One turn moves each row of this set onto another row. After a few examples, where does it send each row asked below?
katab: [-0.01 -4.24 -3.03 -0.52 -0.78 -1.79  0.67 -2.97 -1.24  0.35 -0.76  0.53
 -0.69  0.20  4.23  1.11 -0.59 -0.89  1.47  1.75  0.70 -1.43  0.84 -0.50
  0.60 -2.03  0.70  0.72  0.94  0.69 -0.87]
Damif: [ 1.24  0.79  1.70 -0.70 -0.54  0.54 -1.99  0.57  2.46 -0.52  0.37  2.15
 -0.63  0.11 -1.62  0.37 -0.13 -0.88 -0.02 -1.59 -0.87  2.60  0.54 -0.31
 -0.39 -0.84  0.66 -0.97  0.98 -0.64  0.90]
zulen: [ 3.46 -3.16 -5.03  0.46 -1.84 -0.15 -1.22 -0.85 -2.51 -0.64 -0.51 -0.16
  0.60 -0.27  0.38 -1.25 -0.13 -0.62 -0.26  1.18  1.09  1.76  1.93 -1.69
  0.38 -2.00  0.19  1.11 -0.10  0.15 -0.09]
Babig: [-0.85 -2.31 -1.85 -2.75 -0.96  1.82  2.49 -2.44 -1.56  0.47 -0.93 -1.27
 -2.26 -3.75  0.75  0.97 -4.07 -0.04 -1.46  1.68  1.08 -0.02 -0.17 -1.24
 -0.36  0.68 -0.23  1.10 -0.06  1.48  1.76]
Vulon: [ 2.27 -3.53 -1.98 -1.79 -0.57 -2.60  0.91 -2.52 -1.46 -1.04  0.28 -0.74
 -1.01 -2.93  1.57 -0.96 -0.08 -0.60 -1.47  2.48  0.93 -0.96  2.59  0.35
 -0.51 -2.42  1.04  3.02 -1.09 -0.16  0.64]
vuri: [ 0.04 -3.48 -3.14 -1.25 -0.80 -1.26 -0.01 -2.83 -1.47  0.09 -0.22  0.54
 -0.64 -0.53  4.77  1.75 -0.12 -0.77  2.13  1.09  0.21 -0.95  1.16 -0.86
  0.23 -1.62  1.52  1.10  0.71  1.05 -0.63]
gafi: [ 1.65 -1.04 -0.99  0.03 -2.52 -0.51 -0.13 -2.46  0.42  0.21  0.65 -2.06
  2.28 -3.06 -1.72  1.82 -1.47  0.14 -0.77  3.10 -0.77  1.17  0.08 -2.33
 -1.70  0.18 -0.65  1.05 -1.30  2.05  1.71]
zanil: [-2.01 -0.86  1.25  0.80  1.74  0.86 -0.32  0.85 -0.93 -0.49 -2.62  0.21
 -2.29 -1.07  0.42  1.20  0.44 -2.08 -0.68 -0.11 -0.34  0.30 -1.14  1.21
 -0.52 -1.28  0.88 -2.38  2.52  1.31 -0.58]
vasop: [-0.73 -2.61 -0.40 -0.56 -0.42 -0.98  0.70 -1.43 -0.36  0.54  0.78 -0.11
 -2.32 -2.16  0.99  1.59 -0.87 -0.59 -0.90 -1.08 -0.73 -1.95 -3.17  1.28
  0.11  0.61 -3.74  1.25  1.32  1.17  0.00]
kivep: [ 1.33 -0.25  0.74  0.12  1.27  3.15 -0.56 -1.42 -0.37  0.61  0.77 -0.83
  0.84 -1.21 -1.84 -2.10  0.04 -1.81 -1.75 -0.05  1.16  3.76  1.46 -1.99
 -1.67 -0.43  1.23  0.94  0.17  2.88  0.20]
mab: [ 2.71 -3.52 -4.79  0.49 -1.88 -0.66 -0.84 -1.47 -1.36 -0.36 -0.71 -0.09
  1.16 -0.10  0.35 -1.39 -0.81 -0.74 -0.10  2.42  1.40  1.67  2.24 -2.25
  0.31 -1.98  0.24  1.35  0.22  0.21 -0.29]
davo: [-0.78 -2.47 -0.42  0.13 -0.10 -0.60  0.65 -1.39 -0.34  0.63 -0.28  0.44
 -2.00 -1.52  1.25  1.03 -1.47 -0.35 -0.62 -1.83 -0.72 -2.07 -3.05  1.76
  0.05  0.61 -3.27  0.58  1.31  0.21 -0.26]
Neba: [-0.74 -2.08 -1.54  2.28 -1.70 -1.59 -2.94  0.60 -0.90  1.06  0.07  0.54
 -0.40  0.40  3.36 -2.25  0.03 -0.16  0.81 -0.07  1.43  0.58  0.91 -1.83
 -0.15 -2.77  0.39 -0.74  2.02  1.49 -1.00]
duf: [ 1.57 -1.31 -0.55  0.78 -1.08 -2.59 -2.32  0.61 -0.25 -0.60  0.18 -0.32
 -0.48 -1.42  0.28 -3.84 -0.19 -0.21 -1.63  1.84  1.42  1.25  3.25 -0.85
 -0.94 -3.31  1.53  1.02 -0.15 -0.55  1.06]
feg: [ 2.53 -2.99 -2.33 -1.82 -0.35 -1.87  0.34 -1.94 -1.82 -1.02 -0.10 -0.71
 -0.36 -2.87  1.58 -0.06  1.00 -1.18 -1.03  2.08  0.53 -0.92  2.52  0.90
 -0.58 -1.96  1.79  3.46 -1.71  0.17  0.46]
zizon: [-0.98 -2.03  1.00 -0.90  0.08 -2.96 -0.66 -0.84 -0.01  0.36  0.89  0.84
 -2.51 -0.90  4.17 -2.12 -0.27 -0.21 -0.15  0.38  1.11 -1.65  2.14  1.07
 -0.23 -2.78  1.40  0.83  0.49 -0.46  0.33]
Ger: [ 1.94 -0.09  0.69  0.68  0.87  3.06  0.25 -1.11 -0.03  0.56  1.08 -1.44
  1.16 -1.53 -1.12 -2.20  0.19 -1.15 -1.87  1.08  1.76  3.65  1.65 -2.01
 -1.77 -0.48  0.76  0.30  0.22  2.63  0.39]
punas: [-1.27 -2.22 -1.12 -2.30 -1.06  1.26  2.34 -2.04 -1.43  0.26 -1.40 -1.45
 -3.06 -4.02  1.07  1.09 -4.20 -0.07 -1.68  1.23  0.45 -0.07 -0.60 -1.36
 -0.16 -0.20 -0.21  1.35 -0.46  1.72  1.24]
Mober: [-0.92 -0.41  2.32  1.27  1.99  0.83  0.44  0.65 -0.70 -0.98 -2.46  0.07
 -2.87 -0.56  1.08  0.13  0.17 -1.79 -1.22 -0.81 -0.17  0.23 -1.17  0.88
 -1.71 -1.37  1.54 -1.44  1.96  0.68 -0.20]
kabik: [ 1.66 -0.41  0.75 -0.31  0.73  3.14  0.21 -1.46  0.27  0.21  1.24 -1.48
  0.98 -1.77 -1.22 -2.26 -0.29 -0.88 -1.71  0.72  0.82  4.01  1.86 -2.43
 -1.43 -0.44  1.27  1.47 -0.11  2.61  0.33]
muke: [-0.61 -2.27 -1.52  2.26 -0.79 -1.46 -2.51  0.12 -0.25  0.94 -0.18  0.97
  0.06  1.65  2.90 -2.62 -0.14 -0.60  0.92  0.71  1.42  0.70  1.27 -1.33
  0.24 -2.54  0.53 -0.78  1.87  0.59 -1.06]
mimu: [ 1.26 -1.42 -0.78 -0.36 -1.75 -0.83 -1.05 -2.59  0.31  0.04  0.78 -2.30
  1.84 -3.14 -2.41  2.32 -0.97  0.05 -0.33  2.11 -1.19  1.54  0.26 -3.03
 -2.03 -0.01 -0.79  1.53 -0.99  2.46  1.50]
Gub: [-0.88 -1.83  0.25 -1.05 -0.39 -0.88  0.88 -1.28 -0.97  0.18  0.63  1.16
 -2.65 -2.03  0.08  0.93 -0.87  0.03 -0.96 -0.91 -0.39 -2.03 -2.78  2.21
  0.79  0.55 -3.00  0.98  0.65  1.48 -0.15]
zoto: [-1.22 -2.47 -1.48 -2.88 -0.88  1.80  2.09 -1.87 -1.31  0.37 -1.04 -1.61
 -3.04 -3.65  0.33  1.62 -3.79 -0.40 -1.12  1.48  1.14  0.68 -0.07 -2.17
 -0.24  0.05 -0.44  2.20 -0.41  2.15  1.42]
keme: [ 1.17  0.62  1.37  0.22 -0.45  0.79 -2.22  0.27  1.81  0.26  0.82  1.20
 -0.31  1.03 -0.98  0.57 -0.64 -1.49  0.26 -2.37 -1.12  2.19  0.24 -0.16
 -0.74 -0.90 -0.10 -1.32  1.00 -1.32  1.53]
pume: [-0.62 -2.69 -0.42 -0.47 -0.12 -1.03  1.03 -1.69  0.02  0.66 -0.02  0.65
 -1.62 -1.85  1.20  1.09 -0.79 -0.10 -0.95 -0.89 -0.45 -2.66 -3.23  1.63
 -0.71  1.19 -2.85  0.70  1.42  0.86  0.05]
soko: [ 1.63 -1.40 -0.90  0.92 -2.07 -2.04 -2.80  1.94 -0.85 -0.17 -0.40 -0.47
 -0.80 -1.66  0.35 -3.31 -0.39 -0.21 -1.72  0.87  1.74  1.15  2.81 -0.54
 -0.78 -3.30  1.39  1.15 -0.63 -0.47  1.08]
toze: [ 1.02 -1.86 -1.11  0.05 -2.29 -0.49 -0.21 -2.87  0.50  0.54  0.67 -2.41
  2.16 -3.43 -1.27  1.99 -1.45  0.32 -0.62  2.49 -1.47  1.19 -0.15 -2.64
 -1.32 -0.01 -1.36  1.48 -1.03  2.61  0.94]
komar: [ 1.41 -0.98  0.16 -0.29  0.91  3.20 -0.45 -1.38  0.31  1.00  0.89 -0.75
  1.40 -2.10 -1.92 -1.13  0.26 -1.51 -1.28  0.11  1.52  4.30  2.07 -2.03
 -0.66 -0.70  0.41  0.34  0.93  2.86 -0.72]
mifa: [ 1.52  0.31  1.30  0.58 -0.27  1.09 -1.86  0.35  2.24 -0.27  0.42  0.68
  0.70  1.20 -0.92  0.68 -0.38 -0.79  0.80 -1.62 -1.15  2.70  0.81 -0.82
 -0.98 -0.48  0.30 -0.96  0.99 -1.23  1.23]
pedi: [ 1.59 -1.12  0.35 -0.55 -2.46 -1.09 -0.22 -2.53  0.22  0.06  0.77 -1.35
  1.31 -3.97 -2.45  2.17 -0.82  0.28 -0.96  2.37 -0.42  1.50  0.15 -2.39
 -1.29 -0.80 -0.73  1.35 -1.48  3.25  0.68]
bebak: [-1.25 -0.84  1.89  0.69  1.63  0.68  0.57  0.79  0.01 -0.50 -2.72  0.16
 -3.06 -0.89  1.70  0.79 -0.06 -1.54 -1.08 -0.43  0.36 -0.21 -1.34  0.40
 -1.94 -1.20  1.29 -2.32  2.23  0.63  0.04]
furi: [ 1.77  0.32  1.59  0.42 -0.44  0.88 -1.58  0.74  2.82  0.33  0.66  1.26
  0.03  1.16 -0.42  0.10 -0.40 -0.54  0.25 -1.75  0.02  2.12  0.36 -0.57
 -1.02 -0.43 -0.33 -1.42  0.99 -1.31  1.15]
kizel: [-1.65 -0.59  1.81  0.97  1.16  0.78  0.35  0.81 -0.72 -0.34 -2.49 -0.17
 -3.52 -0.87  1.44  1.05 -0.27 -2.61 -1.41 -0.39 -0.16  0.18 -1.75  0.82
 -1.23 -1.84  1.17 -1.49  2.01  1.35 -0.05]
gokom: [-1.35 -1.98  0.77 -1.22 -0.44 -2.47 -1.21 -0.40  0.22  1.14  1.20  0.69
 -2.11 -1.73  4.80 -1.65 -0.05 -0.33  0.25 -0.19  1.30 -1.43  2.02  0.76
 -0.31 -2.16  1.48  1.88  0.37  0.49  0.07]
vofe: [-1.46 -2.52 -1.40 -2.52 -1.31  1.59  1.86 -2.02 -1.99  0.88 -1.16 -1.41
 -2.26 -3.72 -0.03  2.48 -3.97 -0.16 -0.61  1.36  1.31  0.61  0.24 -1.25
  0.76 -0.26 -1.02  0.51 -0.24  1.99  0.84]

Ger moves to gafi
zulen moves to feg
Now these:
Damif moves to komar
zoto moves to vasop
katab moves to zizon
Mober moves to mifa

One turn moves each row of this set onto another row. After a few examples, where does it send each row asked below?
gabu: [ 2.80 -0.63 -2.09 -2.76  0.48 -0.25 -1.16 -2.32  0.42  4.68 -0.83 -1.92
  0.84  1.36  1.99 -0.21 -1.47 -2.24]
Povas: [ 1.95 -1.06  0.45 -1.07 -0.70  0.52 -2.87 -2.80 -0.82  4.21  2.33 -0.66
 -0.21  1.31  0.70 -2.72  1.55  0.76]
keren: [-2.14 -3.71  0.67 -0.53  0.34  1.36  0.15 -1.59 -1.34  1.44  2.56 -3.50
  2.77 -1.45  0.69 -0.28 -1.88 -3.68]
mitan: [ 2.96 -0.20 -2.23 -3.03 -0.11 -0.56 -1.27 -2.63  0.83  4.73 -0.90 -2.23
  1.07  1.20  1.95 -0.90 -1.09 -2.26]
zev: [ 2.58 -0.18 -2.37 -2.83  0.50 -0.20 -1.23 -2.50  0.37  4.90 -0.61 -1.94
  1.30  1.27  1.58 -0.68 -1.62 -2.60]
pid: [ 1.52 -0.79  0.44 -1.18 -0.69  1.15 -3.05 -2.19 -1.00  3.69  2.49 -0.39
 -0.71  1.29  0.55 -2.41  1.31  0.77]
Vod: [ 0.02 -3.33 -1.01 -2.06  0.20 -1.61 -1.20 -0.46 -2.51  4.35 -0.57 -0.81
 -0.71 -0.56  1.06 -0.11  2.62 -2.66]
bati: [-2.84 -1.23 -0.30 -0.78 -4.05 -0.23  1.73 -1.01 -1.60  2.33  1.33 -4.34
  0.73 -0.83  0.88 -1.57  1.32 -2.01]
Mim: [-2.51 -1.00 -1.12 -1.17 -4.19 -0.18  1.87 -0.92 -1.10  2.32  1.26 -4.19
  1.50 -0.75  1.52 -1.63  0.97 -2.25]
Luf: [ 1.31 -4.35 -0.97 -1.18 -2.29  0.83 -1.60 -1.03 -0.63  4.83  1.35 -1.63
  3.11  0.05  0.24  0.95 -0.93  0.80]
mone: [-2.10 -0.89 -0.88 -0.73 -4.46 -0.45  1.79 -1.09 -1.17  2.36  1.33 -4.21
  1.26 -0.42  0.91 -1.17  1.76 -2.66]
Dube: [-2.06 -3.48  0.97 -0.39  0.44  1.24  0.01 -1.89 -1.56  0.66  2.79 -3.35
  2.27 -1.67  0.71 -0.47 -1.26 -3.51]
taz: [ 2.73 -0.75 -1.74 -2.69  0.67 -0.25 -1.02 -2.72  0.75  4.92 -0.30 -1.99
  0.93  1.56  2.39 -0.88 -1.35 -2.40]
gep: [ 0.97 -2.04  0.15 -0.11 -2.72  0.08 -2.87 -1.16 -0.98  0.21 -1.64 -4.18
  1.13 -1.05 -0.29 -1.71 -0.75 -3.21]
topu: [-2.35 -1.22 -0.74 -0.86 -4.51 -0.60  1.66 -0.96 -1.00  2.12  1.34 -4.16
  1.23 -0.41  1.34 -1.70  1.28 -2.62]
pirab: [ 0.62 -1.15  0.50  0.11 -2.26  0.77  0.31  1.76  0.00  2.71  1.88  0.34
  1.94 -1.82  1.87 -3.03 -0.60 -2.99]
Todu: [ 1.52 -0.60  0.33 -1.14 -0.49  1.00 -3.30 -2.07 -1.27  4.01  2.44 -0.36
  0.11  0.99  0.96 -2.72  1.53  0.84]
Vum: [-1.89 -3.77  0.96 -0.29  0.60  1.19 -0.25 -1.54 -1.21  0.78  2.85 -2.96
  2.83 -0.83  0.52 -0.65 -1.26 -3.83]
gif: [ 1.95 -1.03  0.45 -1.13 -0.11  0.78 -3.03 -2.35 -1.07  3.56  2.68 -0.07
 -0.14  1.07  1.17 -2.88  1.19  0.51]
rilil: [-1.55 -3.75  1.13 -0.20  0.26  1.39 -0.10 -1.85 -1.19  0.93  2.73 -3.01
  2.78 -1.62  0.28 -0.49 -1.33 -3.52]

pid moves to mone
mitan moves to keren
Luf moves to pirab
Now these:
taz moves to Dube

